Each named turn below is shown by a few rows before and after it. Which turns, in which order, take the first row of each later pair to the second? The first pair is answered.
turn k_909:
[-10 -15   4  -4  -6 -16   1  10  13   3 -12   2   4  -8  21  -5   0 -11
  -1 -12   7  -7]  ->  [ -3 -17   1   0  -1 -12  -9   5  12   0 -17   0  13   3  24  -2   1  -9
  -1  -6  11  -5]
[-13  -7   8  -5  -8 -19  10   7   9  10  -9   8  -1 -32 -10  12   5  -1
   6  -3   1 -10]  ->  [ -8 -11  16  -1  -2 -13   6  13   8  10  -7   3   8 -24  -5   7   5  -9
  -1 -10  23 -14]
[-12   8 -11 -14  -4   0  17   1 -12   5  13  -3 -17   4  -5 -16 -12  11
  12  -6   1  -5]  ->  [ -6   4  -5 -11   2   4  12   7 -14   6  13  -7  -9  13   0 -19 -11   4
   7 -11  19  -9]
[ -8   7 -17 -59   3  -5  -7  15 -17   4  18 -17  15  15   4   1   3  -9
   3 -10 -17  -9]  ->  [ -4   6 -16 -57   7  -3 -11  15 -17   3  17 -19  19  19   6   1   4  -9
   1 -10 -11 -10]
turn k_682:
[ 10  11   0   8   3  23   4  -5 -11  -6  15  10  -3  12  -4 -16   4   9
  -8  -3  11  -8]  ->  [  0  -3 -11  11  -4  -3  -4  -4  14   1 -23   2   6   1   3  16  14  17
  -1  14  -9   1]
[ 18  -4   7  17  14   4 -10 -12   3 -10  10  -3  16  16  12   8  -7  -5
  -2  14   3  -9]  ->  [  5  -9   4   2  13 -17  -8   0  11  -3   3 -17  16   7  18  18  -4 -10
   6  11  -7 -14]
[ -1  -1   6   9 -15  -8  -5   5  23 -13 -21 -15  20  11   7  -9   9  -6
  -6  -2 -14  10]  ->  [ -5   4  11  -7 -12  -7   3  15  10 -12   1 -22  14  11   5 -25   2 -18
  -4 -17  -8  -1]
turn k_382:
[  8   2 -23  11  -3  -4 -19 -14  -5  -5  -1   1   8   5   4   6 -11  28
   4  21 -13   5]  ->  [  8   2 -14  27 -11   1 -18  -2   1  -7 -10   0   9  21  14   1  -9  20
  -8  10   9   3]
[  6  -4   5   1   4   2  -3  -6  -1   2  10  -3  -3 -19  -3  -4  -2   0
   1  -2   2  -4]  ->  [  7  -7   3   3   6  -1 -10  -5   3   3   4  -7   3 -16   0   2   0   0
   2   0   4  -4]
[  1 -11  10   0   1   2   9   0  -3   6   9  13   2 -35 -14  -9  -2  -8
  -3  -7   6  -4]  ->  [  3 -19   4  -5  10  -6  -2  -3   1   9  -1   5  13 -36 -10   4   2  -4
   2   3   2  -3]
[ -7  18   7  23 -16  30  18   0  -5 -14  12  26 -20  12  -3 -27  -1  -8
 -15 -20   9  -4]  ->  [ -6  10 -14 -15   6  13   3 -28 -12  -8  20  18 -13 -21 -20  -3   0  11
  15  12 -39   1]
turn k_751:
[ -4  -1   0 -16   2  -9 -14   7  -7   7   9 -15   3  10   8   0   1 -14
   1 -11   7  -7]  ->  [ -6  12  -2  -5 -13   0   5  -5  -6   3  16  11 -19  -7  -7  -7  -3  -2
   0  -8 -14   3]
[-22 -11   8 -12 -22 -20  15  24  13  12 -11  -9  -2 -15  10   3  -1 -11
  -2 -18  10 -10]  ->  [-16   3   5  17 -38   2  22   9  13   1 -14  17 -16  -1   3  -6  -3   3
 -13 -14   4   4]
[ 14  11  -5   5  11  15 -17  -6  10 -18  -1  12   1  14 -13  -2   1  25
   5   7   3  -3]  ->  [  6   0  -2 -22  22  -4 -21   6   9  -8   4  -7  11  -4 -11   4   1  13
  15   4   5 -15]
Pairs:
Between the rows of a pair lie 2 to 3 turns.
[-17   6  -7 -10   2  -9  16  12  -9   4   3 -17 -12  20   2  -8  -8  -1
   6 -12  -6   0]  ->  [ 2  3 -4 15  8 10  2 -2 -6 -4 -8 -6  1 36  2 -5 -5  8 -5 -1  8 10]	k_909 then k_682
[ 15  -8   5 -12  14   7 -16   4 -19   1  18  -9   1  18   5   1  -4  -7
  12  -1  29 -13]  ->  [  4 -17  -1 -19  11 -16 -17  10  -3   9  -3 -19   6   7  11  22   3  -6
  19   5  16 -12]	k_682 then k_682
[ 14   4   4  -4  11   4  -5  -1 -25  -8   9  13  -1   6   2  -4   2  24
  -7  16  -5  13]  ->  [  5   3   8 -16   9  -5   7   7 -26  -1  19  12  -8 -14  -3  -8   0  16
  -3   7  -7   7]	k_751 then k_751 then k_909
[  9   2  -1  -2  -9   5   4   1  -5   2   9   6  11  13   9   4  -3   0
 -10   3  13  -6]  ->  [  6   7  -8  -3 -15   4   8  -7  -5   1   8  12   4   9   3   6  -4   9
  -6   9  -4   1]	k_909 then k_382 then k_909
[-18   8   7 -14  -7 -31   0  -1  -4  -8  15  11 -20   1   5 -12  17  32
   9   8 -32  -7]  ->  [ -6  13   8   5  -7 -13 -10  -1  -6 -17  10  11 -16  38  16 -19  18  32
  -1   5 -12  -4]	k_751 then k_382
[ 15   2  -1  -8  19  20 -18  -5 -18  -5  11 -17   4  16  -1 -10  -6  -1
   9   2   7  -4]  ->  [  7   8 -13  -6   6  12  -8 -17 -12  -5   4  -3 -10   0 -11   0  -5  14
  17  14 -27   7]	k_909 then k_909 then k_682
[-14  10  18  -9  -2  12   8   1   2  11  22   4 -18 -12  -3 -12  -9 -14
  -5 -19  -3 -12]  ->  [  1  -2   3  -4  11  10 -19 -26  12  10  -1   7   3 -15  -7  18   0   8
   4  17 -22   3]	k_382 then k_682 then k_682
[ -2  -2   0   2  -4  -7  -2  16   4   0 -17 -11   5  14  13   3  -9  -7
  -1  -6  11  -8]  ->  [ -5   3   5 -12   0  -5  11  13  -8   2   7  -5  -4  -9  -1  -9 -15  -9
   4 -12   5 -12]	k_382 then k_909 then k_751
[ -7   5  18  11 -25  10  43  11   7 -19  -3  37  -1 -21  -5  -6   3  11
 -10 -16 -14   1]  ->  [ -5  -2  23 -22  -1   7  36  15 -13 -12  25  21   9 -32  -8 -15  -2  -2
   0 -22  -5 -14]	k_909 then k_751 then k_382
[ -3   2  13   6 -21 -22  32   6   5  -2   9  28 -22  -9 -17  -3  -5   2
 -15  -4  -9  13]  ->  [  3   0  -6   9 -18 -26   5  -4  11 -10 -15  13  -9  27  -2  16   3  16
  -8  17 -22  23]	k_751 then k_909 then k_909
[ -8  -9   8  -7  13  -2  11   3   0  11  13  -2  -2 -21 -10  -5  -4 -11
  -4  -5   4  -7]  ->  [  8  -6  -3   5  20  12 -11 -12  -3   1   2  -6  11  15  -1   2   1  -1
  -6   9   8   2]	k_751 then k_382 then k_751
[  8  -9   3   0   0  -3  -6  -8   3  10  -9   8  12 -11  -5   7   3  -1
  -5   7   1   5]  ->  [  8 -10   2 -10   6  -5 -11  -4  -2  11  -3  -1  15  -4  -2   5   3  -5
  -2   5   5   0]	k_682 then k_909 then k_909
[  8   9   3  17 -13  15  -7   6  13   0 -20   7   9  -5  12  12  22   6
  -4 -14  20  -5]  ->  [  9   3  -6   3  -4   7 -16  -5  11   3 -20   1  16 -16   8  25  24  13
   7  -1   3  -3]	k_382 then k_382 then k_382
[ -9   8   2 -10 -11  -6  18   5  -3   8  14   8 -21 -23  -4 -10  -7   0
  -6  -7 -10   1]  ->  [  5 -16   9  -5  10  -9  -8   9   7  15  -6  -6  13 -23   6   7   1  -7
 -11   1  20  -4]	k_909 then k_682 then k_751
[ -3   2 -25 -13   6 -12   6   3  -2   2  -8  -9  -1  10   1  -2   3   7
  17  -1 -17  17]  ->  [ -1   6 -16   5  -2   0  12  12   0  -3  -9  -4  -3  27   7 -16   1  -2
   2 -16   5  15]	k_382 then k_382 then k_909
[  7 -20  -5   2  11 -15 -13  15  -2  13  -8 -16  19  12  15  20   4  -9
  -5   0  31  -9]  ->  [ -4   0   6   3  -5  -3  22  20 -15  11  23   5 -13  -7  -1 -11  -6 -15
 -11 -23  27 -14]	k_382 then k_751
[  2   1   6  -5   5   5   5  -2  -7   0  18   4  -7 -14  -4 -11  -4  -4
  -2  -6   2  -2]  ->  [  9 -12   3   4  11   0 -14  -4   4   1  -5  -3  11  -5   5   8   3  -1
  -2   6   8   1]	k_682 then k_751
[ -3   2  -1 -22  21   6 -20  -6 -21  -3  11  -6  11 -11 -23   3   2   1
  20  19 -25  -4]  ->  [-11  -8  -2 -15  15 -11 -27   7  -2   2 -16 -18  21  -5  -9  21   9  -3
  17  20 -21  -3]	k_909 then k_382 then k_909
[  4   4  -8  10  -1  -2  -3  -7   9  -6 -19   8   3  22   9   8   4  13
  -6  10  -7  10]  ->  [-10   9 -12  -9  -5 -15   7  -1   5  -2  -9   2 -10  11   5   7   1  11
   4   4 -25   6]	k_682 then k_751 then k_382
[ -2  -7   8  25 -10  -3  -2   8  16   4 -26   7   9   0   6   9   4   1
 -13  -1  14   3]  ->  [ -2  -7  13  12  -1   0  -6  18   4   4 -11  -5  12  11  11  -2   0  -9
 -12 -12  28  -7]	k_382 then k_751
[  5  -2   0   6  -5   0   2  17   6   8   1 -11  -7  -1  11   2 -13   6
  -3 -11  -8 -13]  ->  [ 12  -3  -3   9   0   4  -7  12   6   7  -4 -11  -1   8  13   6 -10  10
  -3  -3  -7 -10]	k_909 then k_909
[ 10  -5  -6  -3   7  10 -20 -11 -12   9   1 -19  11  17  -4  -9   3  12
  -3  -3  14   1]  ->  [  5  -6 -14   3  -2   2 -17 -19  -1   9 -12 -11   8   6  -9   4   6  23
   1   9  -6   9]	k_382 then k_382 then k_682
[ 16   4  -3 -17   1   5 -16 -18  -8 -15 -11   7   7  12   4  -4   7   6
  -6  11  -8   2]  ->  [  4   7  13 -25  -6  -2   6   3 -10  -9   3   5  -4  -6   2 -20   1 -11
 -11 -15   5 -10]	k_909 then k_909 then k_909
[  0 -12  22  -1   5  -4   6  11  -4   4  10  -7  10 -11  -3 -10  -2 -15
 -10 -16  22 -15]  ->  [  5 -13  -1  -6  12 -10 -11 -18  -1   2  -2  -3  16 -18 -13  14   3   9
   8  18 -17   0]	k_909 then k_909 then k_751
[ -1 -11   7   4   3  -1   0  -4   7   4 -11   3   7 -20  -1  11   3  -1
   1   8   5  -1]  ->  [ -5  -4  11   8  -3   2  10  -3   5   3  -6  10  -3 -22  -6   3   1  -2
  -2   0   4  -1]	k_382 then k_382 then k_682
[ -4  -6  12  -4  -4  -1  15   7   0   4  12   2  -5 -16  -4  -2   4  -8
  -5 -10   4  -2]  ->  [ -4 -10   5   4  -8  -7   9   3  12   4  -6   4   1 -19  -2  12   9  -2
  -4   1  -4   5]	k_682 then k_682
[ 15   3  -1  -5  13  29 -12   0  -8   3   3  -4  -6   5   0 -19  -4   1
  -8   0  -8   9]  ->  [  6   0  -9 -13  10  13 -12  -1  -1   7  -6  -8  -7  -8  -1  -6  -1   8
   2   9 -30  12]	k_382 then k_909 then k_682
[ -5   0  19  -6   4  18 -14  -3  -5 -12  -4 -10  -8   5  13   8  -7   8
   9   4   0 -12]  ->  [ -9   1  16 -10   2  13 -13  -3  -3 -10  -6 -11 -11   1  12  11  -5  10
  12   6  -9 -11]	k_682 then k_682 then k_909
[-22   7  -6 -12   1 -10  -3  30  -5   3   8 -14   3  10   9  -7  -7  -4
  13   0 -14 -15]  ->  [-17  12 -12 -11   2  -3   1  12 -10  -1  15  -1  -3  -3  -4  -8  -9   8
  17  10 -31  -7]	k_751 then k_909 then k_382
[ -8 -13   7  -3   0  -4  16   1   0  -4   1  16  -8 -27 -14  -1   0  -2
   3   7  -6  -2]  ->  [-16  -7  10   4 -13  -7  18  19   6  -8  -9   6 -12   2   3  -5   2 -10
  -5  -7   7  -4]	k_751 then k_682 then k_382
[ -2  -5  13   7  13  -3  12  13   0   6  -3  -2  10 -20   1  -9  -7 -13
  -4  -6  19  -8]  ->  [  2 -10   6  15  15  -6   0   5  11   5 -21  -3  18 -15   4   7  -1  -2
  -2   8  11   0]	k_682 then k_682 then k_909
[-13  23   9  11 -30  16  26  -2  -4  -3  20  -7 -42  21  -7 -20   3 -14
  -3 -14   8  -9]  ->  [-11  16   4  34 -41   9  24 -11  19  -2 -12   5 -37  12  -9   1  12  -2
  -8   2  -4   5]	k_682 then k_909
[ -3   9   1  15 -10   7   4   2   2  -7  -2   9 -11   9   0 -11  -1   2
  -8  -6   5   1]  ->  [  3   2  -6   1   6   3 -16  -2  -4  -6  -4  -7   4  22   7  -2   2   3
  -1   4   5  -1]	k_382 then k_751
[-10   4   1 -26  11  10 -13  -7 -30 -10  42 -20   0   8  -8 -25 -11 -15
   9 -13   0 -13]  ->  [  1   2 -10 -20  17  13 -29 -24 -28 -15  30 -19   9  20  -7 -13  -7  -1
  14   6 -11  -3]	k_909 then k_909
